[-38 43 54 -6]
[-13 -19 42 -8]
[-4 79 35 28] ⇒ 79, -38

[-52 -76 56 0 -41 18 -7] ⇒ 56, -76

[-54 -43 -29 52 70 21]
[-81 -13 65 31 30 21] ⇒ 70, -81

[-49 38 48 67 14 28] ⇒ 67, -49

[70 28 -13 -37] ⇒ 70, -37

[35 26 -82 -22 -15 -25 72] ⇒ 72, -82

[6 -15 -15 70 -42 -10]
[58 -78 48 -66 -44 -27]
[-20 -55 -51 82 -27 -41] ⇒ 82, -78

[42 -51 27 -35 31 -20 50]
[13 -28 -66 73 -16 -24 -49] ⇒ 73, -66

[0 0 -28 -19 -7 12]
[-48 -5 -52 -73 -1 0] ⇒ 12, -73

[8 43 -80 -34 -26] ⇒ 43, -80
---
Q:
[[-56  59  61 -61  61  30  61  61 -35]
 [ 56 -60 -60  61 -61 -15 -61 -61  38]
 [-56  59  61 -61  61  22  61  61 -31]
 [ 56 -59 -61  61 -61 -21 -61 -61  34]
 [-45 -61 -44  61 -60  61  54 -60  27]
 [-45 -60 -46  61 -60  61  55 -60  14]
 [-43 -59 -46  61 -59  61  56 -60  -6]
 [-45 -61 -47  60 -60  61  56 -59  44]
 [ 42 -60 -56  58 -61  54 -61 -60 -47]
 [-40  60  56 -59  61 -55  61  61  45]
 [-42  59  56 -58  60 -51  61  61  46]
 [-55 -11  48 -56  59  56  60  60  56]]
A: -56

Q:
[[-54 -38 -70  -2  43  31  31 -13 -40  31 -23  15  -9  35]
 [-20  11  43  16 -44  23 -30 -46  -1  38 -14   3   4 -20]
 [ 22   0  23  57  11  23 -10 -14 -19  31  20  42  -3  23]
 [  4   9 -28 -32 -57 -32  34 -24  -6 -17 -30 -36 -45  14]
 [  0  23  36  -4 -28  47 -45 -30  -2  26 -11  19  32  14]]
A: -54

Q:
[[ 11  22   0  -9   5  58 -16  20  -3  -7  17 -42 -11 -28  24  -7]
 [ -7   0  61  -8  18  -5   7 -44   4  -5 -33  27  -2  18   1  -5]
 [  2 -13  -3 -77  12  27   3  -5  -2  -1  55 -10  28  -7  16  -1]
 [ 33   1 -12   7  57  -6  20  -7  -1   9 -45  -8 -32  25  -5   9]
 [ -2 -10   7  55 -12  16  -9  11   9 -41  -7 -31  34   4  20 -41]
 [  4   4 -17   5 -76   9  25   2   7  -3   9  61  -9  26  -9  -3]
 [-18  -1 -68  12  24  -4  -9   4   2  64  -9  20  -1   6 -42  64]
 [-69   5  30  -3  -2   2  62 -11   7  25  -3  15 -39  -4 -30  25]
 [ -4 -74  12  31  -7  -5   0  62 -10  -7  23   1   6 -40  -7  -7]
 [  1  63 -11  24  -8   7 -46  -6   1 -37  31   5  22  -3 -45 -37]]
A: 11

Q:
[[ 75 -26  -8  41  65 -71 -41 -70 -70 -69  19  42]
 [-35  13  25 -14 -59 -20 -31  19  47 -29 -21 -10]
 [ 46 -46 -61  24  -6 -31  -2  56 -29 -46 -13 -22]
 [ 34 -30 -52  84 -42 -12 -36   8 -42 -11  -4  -8]
 [ 57 -24 -34  31 -67  10  -6  57  49  22  52 -44]
 [ 36  43  35  14 -42 -29 -59  -8  26 -50 -49  -4]
 [ 21  14  36 -24  -8  -6 -16 -27 -10 -14  18  -1]
 [ -6  21  23 -39   7  -3  41  18 -53 -26 -33  51]
 [ 20 -36  -8  25 -26   8 -60 -35   0  -2  39 -37]]
A: 75

Q:
[[ 52  13 -65  77 -26  28  12  16 -63 -24 -28 -29]
 [  2  41   1 -50 -17  44 -16 -70  27 -23  21 -65]
 [-59  56 -73  13 -56  55  47   8  42 -42 -33 -21]
 [ 25  73  33  29 -76 -22  60  59 -66 -58  39 -19]
 [ 70  44  -5 -34  -5 -36 -20  57 -67 -73  45 -21]
 [-21 -76 -66 -54  26 -20 -14 -43 -31 -25  69 -50]
 [ -9 -29  51 -16 -39 -73 -31 -46   1  10 -55 -51]
 [ 69  31 -41  50  78 -14 -55 -45  76 -54 -41   7]
 [-56  28 -54  -8  34 -43  45 -37 -16  -1 -31 -46]
 [  3 -54 -37  45  72 -27 -37 -36 -34 -66  48  -5]]
A: 52

Q:
[[  9  35  -8 -42   2  -1 -23 -28 -61  23]
 [-16 -20   1  30  16  -3  51 -42  36 -22]
 [  2 -10 -17  -8  16  -3  19 -50   5 -10]
 [ -1  18  16   8   5  -3 -27  38 -19   6]
 [ -1 -10  39  34 -12  -3 -23  74 -19 -12]
 [-16  -6   7  -8   5   0  -4   9  17  -3]
 [-19 -13   1  15   5  -1  32 -28  30 -10]
 [-11 -20 -20  -4  10   6  32 -42  36 -17]
 [-32 -34  10   4  35 -19  -4  -6  54   4]
 [ 17   1   1   4 -23   0   0  38  -7   6]]
A: 9
---
0.034,-0.141,-0.001,0.058,0.022,0.158,-0.024
0.037,-0.127,0.000,0.052,0.016,0.155,-0.015
-0.005,0.056,0.053,0.199,0.082,-0.033,-0.095
⇒ -0.127

21.4,-7.2,-15.8,-13.4,-12.8
21.0,-12.4,-13.1,-15.9,13.2
-13.1,-16.9,-18.7,7.8,-16.2
⇒ -12.4

-0.047,0.056,0.033,0.231,0.056,-0.174
0.132,0.037,-0.199,0.032,0.027,0.191
0.076,0.107,0.104,0.173,0.057,-0.235
⇒ 0.037

-12.8,17.0,-101.5,-28.2
-196.4,-24.9,-63.3,58.2
-8.0,196.2,10.7,27.9
⇒ -24.9

-1.9,-2.4,1.0,-2.1,-1.3,-1.4,-0.6
-1.7,-1.1,-1.4,1.7,-0.5,-0.8,-1.0
-0.8,-0.7,-0.9,-2.4,-0.4,0.3,-1.2
⇒ -1.1

-131.3,131.7,56.4,-75.4,81.3,-2.9
73.6,127.1,-2.3,68.7,0.0,43.0
6.4,61.4,137.6,4.4,44.0,-12.2
⇒ 127.1
---
[[-1.472 -0.819  1.221 -0.467]
 [-0.499 -0.955 -0.778  0.118]] ans = -0.819

[[ 0.115 -0.031  0.006 -0.006  0.117  0.208]
 [ 0.136  0.161 -0.099 -0.025  0.055 -0.118]] ans = -0.006

[[-1.301  0.459  1.586 -0.357 -1.415 -0.575 -0.234]
 [-0.504  0.182  0.468 -0.783  1.266 -1.990 -0.016]] ans = -1.415

[[-192.661   89.674 -191.056  -35.486  138.152  -96.220]
 [  11.427  171.040  -40.676   77.319  -16.663  112.368]] ans = -35.486

[[ -41.5  -43.0 -155.2  -41.0]
 [ 105.9  -31.0 -177.3  -40.0]] ans = -43.0

[[-193.081  -15.486 -144.039  -59.061  -88.422]
 [ -82.291 -127.969  -75.538  178.330 -125.069]] ans = -144.039

[[-109.4  144.9   15.6   21.1  157.2  124.6]
 [  -7.7   -9.0 -117.4 -132.1   -0.1   73.5]] ans = 21.1
---
[-0.132 -0.087  0.009  0.133  0.109 -0.118 -0.023] | -0.132, -0.023

[ 10.721  -3.935 -11.298 -14.760   8.338] | 10.721, 8.338

[[-0.03 -0.02  0.02 -0.18 -0.01 -0.05]
 [-0.16  0.12  0.01  0.20  0.05 -0.13]] | -0.03, -0.13

[ 1.60 -1.62 -0.97  1.64] | 1.60, 1.64

[  5.077 -10.266   9.945   9.127   0.490  14.816] | 5.077, 14.816

[-1.57  0.60  0.33  1.99  0.91  1.26 -0.58] | -1.57, -0.58

[ 136.9  -67.3   83.1  -32.7 -105.7] | 136.9, -105.7
---
[[-30, 4, -31, -15],
 [-85, 29, -21, -72]] Out: -15, -85

[[-29, -32, 7, 18, -51, 11, -35],
 [6, 47, 5, -12, 0, 68, 24]] Out: -35, 6

[[33, -84, -75, -78],
 [-2, 35, -77, -7]] Out: -78, -2

[-19, 68, -5, -29] Out: -29, -19

[[49, -39, 2, 9, -17, 32],
 [-23, 64, -10, -26, -4, -23]] Out: 32, -23

[29, -57, -8, -62] Out: -62, 29

[2, 24, 18, 60, -2, 12, 21] Out: 21, 2

[72, -48, 12, 9, 31] Out: 31, 72

[68, -61, 41, 20, -33, 31, -79] Out: -79, 68

[[-5, -27, -29, -34, -62, -59],
 [-26, -4, -7, -39, 22, -35],
 [53, 34, -3, -13, -23, -22]] Out: -59, 53
